(in the rows, 128 means zero)
D: a few groups of rows, each row roughly a mix of its group's hidden directions; some rows fit no group
D (130 x 10)
[[122 200 123 129 137 106 133 104 125 104]
 [112 129 125 134 138 148 132 120 191 173]
 [ 88 172 137 129 108 134 135 154 134 175]
 [168 132  86 105 154 132 108 125 129  83]
 [ 96 108 162 114  98 102  92 141 152 105]
 [134  94 116 151 139 149  66 148 133 114]
 [151  86 132 123 150 128 101 112  89  88]
 [122 175 165 129 102 107 102 148 101 107]
 [159 116 136 161 123 132  63 126 138 146]
 [107 156 121 104 121 116 193 114 129 108]
 [100 144 129 125 132  95 108 152  68 112]
 [138 130 150  87 140 117 112  74 128 163]
 [177 120 116 136 142 153 177 133 159 129]
 [166 136  80 130 153 113 136 133 142 172]
 [111 142 161 166 137 129 175 152 142 157]
 [131  67 141 143 112 149 123 164 123 154]
 [132 157 141  82 118 112 105  93 108 164]
 [160 114 118 137 164 173 148 110 150 160]
 [ 97 163 121 122  90  97 137 143 165 153]
 [123 105 114 170 128 129 158 167 155  92]
 [119 139 126 107  94 120 107 154  85  82]
 [125 162 136  89 135 123 190 117 122 137]
 [116 157 124  97 124 117 193 120 110 115]
 [139 152 138  95 132 141 101  94  97 172]
 [101 143 142 120 117 107  86 108  89  90]
 [126 116  96 123 187 141 147 111 150 159]
 [107 191 105 106 138 129 131  95 139 112]
 [100 173 144 134 116 126 132 166 144 173]
 [140  68 135 135 121 154 114 173 130 138]
 [179 140 134 111 165 162 124 120 142 160]
 [173 108 146 112 128 172 142 136 169 135]
 [139 117 114 101 107 125  69 104  95 115]
 [181 133 115 118 142 152 181 113 127 139]
 [142  96 103 170 138 137 143 167 141  92]
 [136 187 111 128 165 118 137 105 134  96]
 [100 132 150 131 121 109  69  93 118 108]
 [187 114  81 138 135 114 132 153 126 130]
 [146 131 106  90 129 138  72 119 119  93]
 [106 107 140 120 120 114  69 166 111 112]
 [130 119 162 145 142  95 183 138 158 133]
 [ 92 113 141 153  99  93  84 143 109 134]
 [ 99 120 118 169 128 156 142 171 126  91]
 [121 145 158 155 163  93 105  95 151 149]
 [145  87 122 154 138 155  71 138 125 124]
 [161  79 126 111 128 139 122 117  87  93]
 [187 129 145 101 139 152 158 112 113 147]
 [189 113  84 122 137 100 129 140 130 132]
 [108 165 131 120 104  84 111 122 114  83]
 [144 107 104 116 127 146  68 112  94 115]
 [ 94 180 139 143 110 118 134 151 137 169]
 [114 187 118 117 150 111 145  98 148 102]
 [110 125 163 171 134 104 177 136 142 145]
 [150  67 111  98 124 130 125 121 101 101]
 [164 100 145 145 108 138 131 128 177 166]
 [125 120 136 167 150 116 186 149 157 128]
 [111 170 144  94 118 108 170 115  95 126]
 [137  64 128 118 125 157 134 161 144 149]
 [120 131 149 138 148 115 191 139 168 137]
 [117 124 165 109  86 134 136 131  99  80]
 [169 117 115 133 165 161 147 127 142 171]
 [109 199 124 153 136 118 143 108 117 125]
 [103 122 161 104 100  84 106 160 110 135]
 [ 96 180 123 162 129 127 148 129 139 167]
 [139 115  88  91 129 154  81 108 115 114]
 [170  85 147 122 139 127 101 129  99  93]
 [141  99 137 150 132 154  64 123 149 119]
 [168 128  90 129 160 151 171 139 129 148]
 [105 120 143 123 115 111  84 118  71 109]
 [127 153 167 103 110 148 115  92 100 163]
 [141  97 107 133 124 148 161 125 170 173]
 [144 128 120 111 103 120  70 110  86 116]
 [114 152 130  97 138 134 195 109 113 130]
 [143 105 107 167 137 143  69 144 115 130]
 [167 134 119 151 119 141 177 128 170 146]
 [ 90 173 123 128 106 131 148 139 157 169]
 [126 156 115  96 130 120 196 128 117 114]
 [137 153 133  84 134 126 114  90 108 174]
 [162  93 140 129 133 140 104  87 114  85]
 [ 87 130 128 141  88  94 114 130 103  90]
 [ 96 176 146 143 112 114 116 133 166 159]
 [182 108  89 123 153 107 146 125 147 147]
 [124 198 125 110 126 107 124  97 121 113]
 [170 115  87 130 161 109 141 125 154 159]
 [109 182 106 132 148 113 130  86 130 100]
 [ 86 178 121 139 109 116 145 145 135 165]
 [126 149 122  93 126 130 193 117 114 102]
 [147 121 113 150 133  93 162 132 183 148]
 [147 152 129  79 118 112 102 100  98 157]
 [119 142 160 142 134 111 188 145 157 149]
 [115 183 112 135 150 108 150 105 146  94]
 [131 156 120  96 133 134 192 111 141 108]
 [102 141 164 113 107 162 104 120  83 112]
 [154 115 116 154 140 137  66 148 155 136]
 [ 85 171 125 141 126 114 134 148 150 172]
 [130 139 142  81 143 125 109  79 116 164]
 [ 94 119 177 103 131 139 104  86 122 117]
 [123 196 111 112 136 114 152 101 135 120]
 [140  95 101 130 118 129 153 110 185 154]
 [152 112 127 121 157 175 163 102 159 137]
 [161 127  99  98 123 129  78 117 104 100]
 [124 136 156 125 161 128 184 127 160 157]
 [ 98 154 147 103 103 109 172 100 127 102]
 [ 75 143 171 123 130 148 100 101 123 136]
 [149 128 112 123 136 159 176 142 174 153]
 [140 100 103 159 125 122 141 171 137  80]
 [158  83 134 133 117 137 120 108 181 148]
 [172 129 108 133 150 162 167 107 160 131]
 [150 121  89 124 100 124  82 124  91 105]
 [137 130 122 128 129 163 150 102 192 145]
 [161 136 134 102 161 177 133 105 158 116]
 [104 139 151 154 131 113 188 134 154 149]
 [120 113 112 181 127 134 145 172 149  98]
 [142 105 115 136 137 154 156 131 175 175]
 [110 184 104 138 159 130 124  94 127 102]
 [165  70 130 117 137 147 117 114 101 105]
 [ 77 121 160 124  92  98 106 123 134 104]
 [116 157 116 131 183  98 120 127 124 171]
 [138 103 114 117 120 117  69 106 104  94]
 [ 96 117 152 125  84  87 106 142 104 109]
 [157 141  91 158 147 141 148 143 140 177]
 [126  66 117 134 118 160 140 159 139 153]
 [147  61 149 151 132 121 137 159 134 132]
 [108 123 117 159 111 134 150 177 129  81]
 [177 121  81 139 150 109 135 137 146 157]
 [157 100 128 119 134 151 126 101  83  84]
 [125 105 130 163 133 139  58 134 122 138]
 [ 74 139 182 126 115 141 120 104 133 125]
 [152 149 115  75 127 101 113 102 108 159]
 [143 122  96  95 129 146  73 116 114  99]
 [184 130 105 120 145 160 169 118 126 121]]

which group is each row in? (one row of each group first)
[109 128 150 164 142 124 185 133 144 160]	(34)
[104 132 135 127  88  83 109 148  94 101]	(114)
[171 110 138 165 134 160 145 102 157 148]	(81)
[184 112  97 147 124 110 161 150 146 132]	(22)

[ 98 156 131 154 129 130 137 150 145 189]	(81)
[110 145 149 119 109  94  87 130  91  94]	(81)
[131 197 114 133 143 107 153 109 128 112]	(34)
[ 83 149 152 150 143 142 167 138 161 146]	(34)
[ 85 116 114 152 110 124 100 126  97  82]	(114)
[172 115 127 118 112 137 164 158 172 143]	(81)
[112 155 107 112 148 134 191 121 100 135]	(114)
[126 143 157  79 124 126 109  82 106 152]	(22)
[ 98 118 159 123 111 119  65 134 126 105]	(114)
